One turn moves every row onto another: examples first, then more rows asked
J_119: [17 -6 6 -10 -4 -10 8 3 16 6 16 0 15 6 20 2 7]
J_383: [7 -8 -9 -12 7 1 -6 22 -9 -11 -15 1 -12 -11 -5 -8 14]
J_185: [-3 9 -4 -8 19 9 -4 5 -17 -1 10 6 -4 -3 -5 12 16]
J_442: [8 6 0 1 -5 -13 0 0 -6 -4 33 10 8 4 13 1 9]
J_221: [-3 -14 7 10 11 7 3 -15 11 -7 -9 -9 -4 -3 13 -2 1]
J_643: [-7 10 3 1 2 12 15 14 10 -7 -16 6 -9 -6 17 -8 3]
J_91: [6 10 6 4 -5 6 19 9 -3 -7 -4 18 -21 -9 -5 -6 16]
J_888: [7 13 -2 3 -17 7 2 7 3 -5 -26 7 -4 -7 1 -7 17]
J_321: [-6 1 1 -15 -4 -2 -16 -4 -1 0 21 11 16 10 5 6 6]
J_223: [-7 11 12 -7 1 17 8 -4 -10 -1 -16 12 -5 -4 -5 -10 6]
J_543: [-1 -11 -2 3 -8 -5 3 -3 16 -13 21 -1 13 0 20 6 6]
J_573: [4 -18 -2 15 6 10 -3 8 -6 -5 -12 13 -18 5 -3 -12 8]
J_477: [10 1 -4 -12 4 -5 -8 22 9 10 -14 -4 -3 -6 12 9 22]
J_820: [10 1 8 -2 0 -3 -1 -12 4 -5 19 -3 25 7 5 0 5]
J_469: [2 -9 -9 -15 12 10 -2 17 -10 -12 -12 -1 -8 -9 -5 -6 9]
J_360: [7 -12 12 -7 -8 -21 0 -4 9 -1 25 16 -3 1 7 -2 10]
J_282: [15 1 4 -10 -22 -15 -10 -5 2 7 17 3 7 7 14 -5 9]
J_662: [9 -7 -1 10 -11 -12 -8 -11 -1 -4 0 10 -29 -3 3 -6 15]
J_190: [12 -6 8 -7 -15 -10 -8 6 8 5 12 -1 22 -2 2 9 22]
J_871: [2 -21 -1 15 3 11 -2 12 -1 -2 -17 5 -14 2 4 -12 7]

J_469 -> J_573
J_321 -> J_360
J_662 -> J_477
And these:
J_282 -> J_119
J_888 -> J_643

One turn moves every row onto another: examples first, then more rows asked
J_675: [-19 -2 15 9 5 1 -6 7 -10 1 4 9 10 7 -10 16 11 -12 8 11 0 -19 14 10]
J_746: [-17 -4 3 8 1 2 -17 -14 -11 9 2 5 8 5 -12 8 14 -10 14 5 5 -19 20 7]
J_151: [12 0 6 -23 12 0 2 0 4 9 -6 12 -4 1 6 -6 -11 5 -15 -7 6 -6 -6 -8]
J_518: [-3 5 -7 -13 7 -29 9 -16 -14 -7 13 4 -9 -1 -5 -9 1 5 10 -9 -15 -13 9 5]
J_6: [-18 4 4 1 -8 0 2 -21 -12 12 18 9 7 18 -7 -9 13 -11 12 -4 0 6 19 5]
J_645: [-12 8 3 7 -7 -1 15 -21 -8 19 15 -1 8 19 1 -5 13 -17 12 -3 -4 5 20 -2]
J_365: [-8 12 -12 9 9 -22 2 -6 -15 -9 -4 10 -2 -12 -5 12 23 -7 -6 -3 -6 -1 10 -6]
J_338: [-9 5 -3 14 9 -10 5 4 -18 -17 10 16 -7 -10 -9 10 12 -3 -6 -9 -8 -8 8 -1]
J_137: [-5 19 15 3 -5 -7 -5 -1 15 17 1 -8 13 -10 7 -3 18 3 3 -2 1 18 0 -2]
J_506: [-4 1 4 -4 -9 -6 -16 -10 3 2 -11 -15 0 14 9 -27 0 1 10 -12 -9 -19 -1 -6]
J_720: [0 10 -10 10 9 -18 10 -2 -10 -19 8 11 -10 -10 -9 -3 8 -16 -10 -4 -5 -7 9 2]
J_701: [0 6 1 -19 -5 -17 -7 -13 8 2 -4 -10 -3 11 17 -25 -3 6 12 -8 -3 -13 -4 -4]
J_726: [-3 14 14 -3 -8 -5 -8 -13 13 23 10 -9 8 -3 13 -15 13 -3 6 -11 7 14 0 -2]
J_751: [-4 9 4 -7 26 -7 2 -12 -1 14 -7 16 8 -3 4 12 15 -20 -3 -2 2 -16 8 17]
J_815: [-11 -10 -4 1 -6 -7 19 -14 -7 11 6 1 13 12 -11 7 13 -7 15 11 -22 -16 -4 -4]
J_376: [-2 17 20 -2 -3 7 2 -2 16 13 11 -11 12 -8 6 -7 9 -8 -8 -7 8 12 -4 6]
J_885: [0 5 18 6 -8 1 -10 8 21 8 -2 -15 8 11 6 5 9 -2 9 3 4 -21 -7 -1]
J_816: [5 -1 6 6 -6 5 12 -1 -6 2 -9 -6 -2 -2 15 -19 -7 -4 0 2 -9 -8 -6 -28]
J_436: [-12 -7 -2 10 -4 1 24 -6 -17 -2 8 -1 8 14 -10 7 2 -12 1 3 -19 -13 2 -10]
J_663: [-10 16 20 1 -9 2 7 1 23 14 11 -6 8 6 11 -7 7 -1 1 -11 7 8 -1 2]
J_249: [-17 -8 0 -1 -10 -5 31 -13 -6 3 13 1 9 21 -1 11 5 -5 4 1 -11 -10 1 -2]
J_535: [-8 -6 -13 -5 0 -1 21 -15 -18 3 12 -2 10 7 -2 10 11 -5 16 8 -16 -14 -2 -10]
J_31: [-6 8 -5 4 23 -10 5 -15 -7 9 -7 13 10 -3 9 10 9 -23 -10 -3 0 -1 10 14]
J_482: [-6 0 16 -2 -10 0 -19 7 15 -2 2 -8 6 11 0 -2 4 4 13 5 4 -22 -9 4]
J_214: [-7 6 -13 -19 11 -25 11 -13 -10 -7 14 -1 2 7 -8 0 -3 -1 11 -4 -12 -17 1 7]
J_760: [3 3 8 -6 -4 -14 -1 4 6 -2 0 -11 -7 11 12 -32 -11 -4 3 -5 -9 -11 -1 -3]
J_971: [-5 6 11 -10 -10 -9 -7 0 -4 -5 3 -16 -2 20 21 -25 -4 -3 3 -12 -2 -8 0 -3]
J_999: [-9 2 11 8 -4 -3 -11 9 0 5 6 8 -3 -16 2 -6 14 8 -12 -17 4 13 -2 -15]
J_12: [9 3 17 -15 17 1 -1 0 2 17 -4 16 0 -6 10 -9 -5 -3 -12 -15 3 -5 -15 -7]
J_397: [-20 -3 5 10 9 -7 -14 -2 -11 13 4 16 3 -2 -4 9 14 -6 18 5 6 -15 21 3]
J_480: [-6 2 16 -6 1 -4 -9 11 2 7 3 10 -5 -20 -2 -6 17 13 -8 -16 3 -1 -7 -13]
J_61: [-19 -2 21 2 11 -3 -11 -4 -18 10 9 13 8 1 -4 9 7 -19 7 3 9 -16 12 9]
J_905: [-5 14 -14 17 9 -16 9 -11 -13 -10 0 11 -4 -11 -6 4 17 -12 1 -12 -11 -10 3 -11]
J_366: [2 0 -1 0 3 7 15 3 -4 2 -11 -6 7 0 13 -7 -9 -11 -4 3 -7 -11 -15 -26]
J_988: [11 7 -2 -19 16 -3 0 -9 11 22 -11 8 2 -7 12 -11 3 -7 -7 -7 6 -2 -7 -10]
J_812: [14 3 -6 -16 17 8 1 -1 1 17 -4 11 -2 -7 12 -5 1 5 1 -8 0 -7 -10 -19]

J_214 -> J_480
J_701 -> J_338
And these:
J_365 -> J_663
J_482 -> J_518
J_815 -> J_151
J_812 -> J_61

One turn moves every row onto another: examples first, then more rows asked
J_379: [-8 -7 -11 13 -1 -2 -8 2 -20 -8 1 2 -21 9 -6]
J_71: [5 10 -10 -8 -7 -3 15 -9 -1 -10 11 -24 -9 11 -11]
J_749: [-16 -5 -6 14 -11 2 -5 0 6 6 -6 -3 16 -10 -7]
J_713: [-8 13 19 10 14 8 4 -9 0 4 -6 -9 3 -17 -3]
J_333: [-3 -4 -7 24 12 3 -14 6 -2 -9 -7 6 -4 7 0]
J_64: [-7 -4 -11 24 2 2 -14 9 -13 -9 -3 1 -12 6 -2]
J_59: [2 12 9 9 -1 9 9 1 1 -7 -4 -12 0 15 31]
J_450: [-14 -5 -8 1 -24 -10 10 2 -1 -9 5 1 0 -2 -8]
J_83: [-4 -2 -6 -10 -21 -7 7 -3 3 -6 7 12 2 0 -7]
J_194: [-12 15 16 21 6 3 11 5 -1 -10 -3 -14 1 -15 0]
J_424: [0 -8 -2 3 16 -3 -4 -12 -2 -7 -3 13 -13 11 -6]
J_233: [0 -1 -5 -9 -12 0 -2 -7 8 4 2 16 11 -2 -5]
J_487: [2 13 5 9 -9 13 2 3 -9 0 -2 -13 -4 13 30]
J_890: [-2 10 -14 5 -10 1 8 -3 -7 -5 7 -35 -6 5 -10]
J_724: [0 -6 -2 14 19 1 -9 -4 4 -8 -7 12 -5 9 -2]
J_733: [-7 19 12 16 -8 0 12 14 -8 -18 5 -9 -8 -10 3]
J_438: [-2 10 4 4 -9 14 2 -5 -17 8 -2 -18 -9 11 25]
J_465: [5 21 12 -10 -6 9 2 -6 -15 3 10 6 -12 -8 0]
J_133: [-6 4 8 0 -3 9 9 -15 -15 9 -4 -21 -11 11 20]
J_742: [10 17 -11 10 3 14 -8 0 8 3 1 -23 13 4 -2]
J_578: [-6 3 12 0 4 5 16 -17 -5 1 -6 -20 -8 13 21]
J_896: [15 14 -6 -11 2 1 11 -11 10 -9 9 -13 0 12 -6]
J_389: [1 23 10 1 -14 3 8 8 -16 -12 12 1 -14 -7 3]
J_762: [-4 -9 -6 2 5 -5 -4 -9 -15 -7 1 8 -22 11 -8]
J_739: [0 17 18 -5 8 11 1 -14 -7 11 0 1 -4 -13 -4]
J_835: [-20 -6 -9 13 -19 -5 4 4 1 -4 -2 -7 7 -8 -8]
J_362: [0 14 -15 14 -5 10 -3 2 -3 2 2 -34 4 1 -6]
J_47: [-6 -2 -5 2 -8 5 -7 -5 10 9 -4 9 17 -8 -5]
J_267: [17 17 -7 -3 6 10 0 -7 14 -2 4 -12 10 9 -2]
J_674: [-2 6 13 5 5 4 16 -9 3 -6 -6 -15 -2 15 26]

J_333 -> J_64
J_450 -> J_83
And these:
J_267 -> J_742
J_733 -> J_389
J_578 -> J_674

One turn moves every row onto another: examples first, then more rows asked
J_120: [-12 9 -14 1 -11 -15 4 4 14 -8 9 0 1 18]
J_264: [2 24 -9 -19 12 -6 -12 -15 5 14 -1 -4 8 17]
J_540: [-9 12 -8 -6 -6 -18 7 9 12 -14 7 1 -3 18]
J_787: [-6 7 8 -6 -11 -18 -23 -6 -1 -15 7 -10 16 -4]
J_101: [-6 10 5 -8 -6 -20 -27 -5 0 -17 7 -5 14 -7]
J_668: [0 12 4 -34 10 2 -7 -23 5 4 -3 -1 -6 8]
J_201: [12 -3 7 -15 -1 -30 -9 -10 1 -30 5 -4 -5 -2]
J_902: [-5 4 -16 -1 -9 -19 9 1 17 -13 9 3 -8 18]
J_44: [7 -11 -10 3 -15 -24 -17 -24 9 -15 12 -7 2 -3]
J_552: [13 11 -20 -13 10 -12 -6 -28 11 13 3 -3 -3 19]
J_927: [-2 8 -5 -25 4 5 -11 -31 10 13 0 -3 -2 8]
J_281: [7 3 -5 -28 8 -2 -4 -33 10 6 0 0 -13 9]
J_169: [14 19 -8 -26 19 -15 -2 -16 5 2 -2 -1 -7 18]
J_747: [5 -7 -14 3 -12 -25 -23 -23 11 -13 13 -4 3 -6]
J_646: [11 -1 1 -16 1 -32 -14 -11 3 -29 7 0 -6 -4]

J_747 -> J_101
J_668 -> J_281
J_552 -> J_264
And these:
J_902 -> J_120
J_787 -> J_201

One turn moves every row onto another: examples first, then more rows asked
J_563: [7 -2 10 -19 12 -11 20 -6 -9 -1 16 -1 1 -26 14 14 -2]
J_400: [13 -6 16 -5 6 9 -10 -19 12 -14 7 -20 11 -6 8 11 8]
J_881: [11 -15 2 20 -6 -6 17 1 -13 -20 14 8 17 -13 -8 14 -4]
J_129: [7 -11 8 -8 -13 -10 13 -7 20 -5 18 -4 -5 7 19 3 14]
J_756: [22 -15 12 -7 -8 -8 8 -13 23 -20 32 10 1 -3 13 18 14]
J_628: [21 5 13 11 -7 -12 1 -17 -2 -9 4 -11 5 -27 0 24 15]
J_929: [16 2 8 -14 22 0 22 -5 -2 -7 22 -7 5 -22 9 9 -3]
J_777: [14 -2 4 -9 -1 1 -20 -6 -4 -12 2 -2 5 -10 -18 11 14]
J_960: [13 8 2 -1 -7 2 -5 3 17 -30 -1 10 7 2 13 3 4]
J_928: [-4 -10 5 -5 -8 -8 -3 5 14 -23 -4 16 6 -3 14 7 -1]
J_454: [11 8 12 -7 -10 -23 12 -5 3 -3 35 -8 -2 -17 4 15 7]
J_744: [17 -17 -1 -5 -8 -1 12 -5 10 -6 26 7 -1 9 22 0 2]
J_451: [24 -21 -6 4 13 -8 13 -22 -13 -18 9 8 9 -15 2 12 11]
J_604: [8 -24 -7 2 5 -12 22 -11 -17 -14 -1 5 4 -6 3 5 10]
J_827: [12 13 10 -12 5 -14 30 6 -3 -29 18 6 6 -16 5 12 6]
J_857: [14 -3 0 15 -9 7 19 5 -14 -9 4 -7 8 0 -6 6 -2]
J_711: [10 5 -3 -2 -1 -1 -19 -1 -4 -14 4 -3 9 -3 -18 1 10]
J_797: [6 -8 1 -2 1 -9 -23 -8 -2 -14 6 3 11 -16 -17 9 11]
J_246: [14 5 10 9 -8 -1 13 -5 -2 0 -4 -24 2 -10 -3 13 11]
J_703: [20 -12 12 12 -9 -12 8 -10 -8 -18 13 8 11 -29 -7 29 7]
J_764: [10 0 12 -11 -9 -10 17 0 1 6 32 -14 -7 -9 1 11 2]
J_954: [0 -20 12 -6 -13 -12 -6 -5 -10 -27 9 17 11 -9 13 15 1]
J_315: [11 -5 -3 -4 -5 -5 -20 -2 -12 -17 7 12 9 -9 -17 8 8]
J_263: [1 7 9 -13 4 -23 24 2 -8 -14 15 7 3 -23 13 11 5]
J_131: [17 4 11 -3 -6 16 3 -3 6 -29 5 -12 12 11 4 4 8]
J_625: [15 -23 3 1 -1 -7 10 -11 19 -16 34 10 8 1 14 6 3]
J_4: [14 -10 6 -2 11 3 -15 -14 21 -15 6 5 11 -15 15 10 -3]
J_232: [12 -13 14 -5 0 -5 -20 -22 -4 -12 11 3 9 -18 19 17 3]
J_768: [-1 -3 5 4 -12 -4 3 5 -4 -37 7 8 15 8 9 3 2]
J_443: [17 2 13 -9 -12 -17 16 -1 3 -14 40 2 0 -15 -3 19 6]
J_291: [3 -7 -1 -4 -4 -2 -13 3 -6 -17 2 4 9 -2 -21 5 9]
J_962: [24 2 1 -1 2 -10 20 -15 -3 -25 -5 -7 1 -6 -1 12 28]
J_325: [12 -5 8 -1 -5 -12 21 3 5 -14 45 -1 5 -9 -7 12 -2]
J_447: [19 1 8 -4 -11 -16 7 -13 24 -14 25 1 -2 -1 21 7 18]
J_255: [17 -4 11 -9 3 12 -4 -4 26 -26 0 2 5 -3 5 13 5]
J_541: [24 -11 2 5 15 -12 14 -25 3 -26 6 -5 10 -16 -3 16 22]
J_414: [12 -16 5 -10 -2 1 -12 -5 5 -13 2 20 2 -10 20 12 -4]
J_811: [16 -1 5 -5 -4 -3 19 1 -2 0 40 -7 1 -6 -1 7 -4]
J_396: [15 7 10 -12 16 -1 31 2 5 -24 21 -3 10 -16 -1 10 2]
J_473: [12 -1 -8 4 0 -17 22 -9 -11 -18 -6 -4 2 -1 7 1 18]

J_451 -> J_541
J_396 -> J_827
And these:
J_131 -> J_768
J_443 -> J_454
J_414 -> J_4
J_246 -> J_857
J_625 -> J_756
J_315 -> J_797

